data =
array([[46, 33, 33, 29, 42],
       [47, 81, 81, 59, 66],
       [41, 58, 58, 58, 23],
       [33, 74, 74, 66, 47],
       [81, 53, 53, 38, 59]])
Indices start at 0.
The entry at row 0, column 0 -> 46
The bottom entry of the column that holds the smallest entry -> 59
What is the entry directly above the centre entry?
Answer: 81
The entry in row 2 and column 0: 41
The entry in the top-right corner: 42
What is the entry in row 0 and column 1?
Answer: 33
The entry at row 1, column 0 -> 47
What is the entry directly below 42?
Answer: 66
The smallest entry is 23
The entry in row 0 and column 2: 33
The entry in the bottom-left corner is 81

W =
[[  2  -2   7 -14  20  14   5  -4  13 -13 -20 -39 -13 -19]
 [-14  -2   7   8   2 -35 -20  20  10 -27 -14  -9 -14   2]
 [ 17   2  -4 -14   5  36  22 -23  -3  23   5  -7   8 -10]
 [  0   8  -5   9 -25 -41 -16   1  -4  -1   6  26   5  13]
 [ 14   0  -9   2  -7  19  13 -16  -6  34  20  25  14  10]
 [  4  13   4 -11 -12 -37 -15  -9   9 -21 -19 -20  -8 -12]
 [ 13  -9  -2  -2  18  38  19 -13   9  31   6  -2   1   1]
 [ -1  -5   7 -12  23  29  11  -1   7  -9 -14 -35  -9 -17]
 [  5   0  -9   9 -14   8   7  -5 -14  25  23  36  16  15]
 [  6   5  -1   9 -14 -48 -20  -2  14   1  -4  13  -6  11]
 [ -1 -12   1  -1  23  48  20   2  -2  12   6  -8   1  -3]
 [  5   7  -4   9 -22 -44 -17  -3   4   3   3  23   2  13]
 [-12  10   6 -15  -7 -12  -7   6 -11 -38 -15 -25  -3 -19]
 [ 13  -6  -7  15  -1  -2   2  -8  10  37  15  30   4  20]
 [ 16   0  -8   0  -2  24  16 -19  -3  36  17  19  12   7]
 [  3   2  -3 -13   1  44  23 -11 -20   9  11  -2  14 -10]]
The largest entry in the first row -> 20
The entry in the bottom-left corner -> 3
The third entry on the diagonal from the top-right corner -> -7
The entry in the top-right corner is -19
Find the last entry in the row that holds the largest entry.
Answer: -3
Find the entry just right of the smallest entry.
Answer: -20
The 2nd smallest entry is -44
Find the 1st entry on the main diagonal.
Answer: 2
Find the entry directly below the smallest entry.
Answer: 48
Find the last entry, reading row by row.
Answer: -10
The third largest entry is 38
The last entry of the smallest entry's row: 11
Find the entry just right of 22.
Answer: -23
Find the largest entry in the last row.
Answer: 44
Find the largest entry in the first column.
Answer: 17
Find the entry directly above the smallest entry.
Answer: 8
The smallest entry is -48
Find the third entry from the end, reading row by row.
Answer: -2
Find the entry just left of the smallest entry.
Answer: -14
Find the 5th entry from the end, reading row by row.
Answer: 9
The smallest entry in the first row -> -39
Find the entry just right of the largest entry.
Answer: 20
The first entry of the largest entry's row: -1
The entry just left of -23 -> 22
The largest entry in the last column -> 20
Find the 3rd entry in reading order.
Answer: 7
Find the 4th-last entry, reading row by row.
Answer: 11
The entry just right of -37 -> -15
The smallest entry in the last row: -20
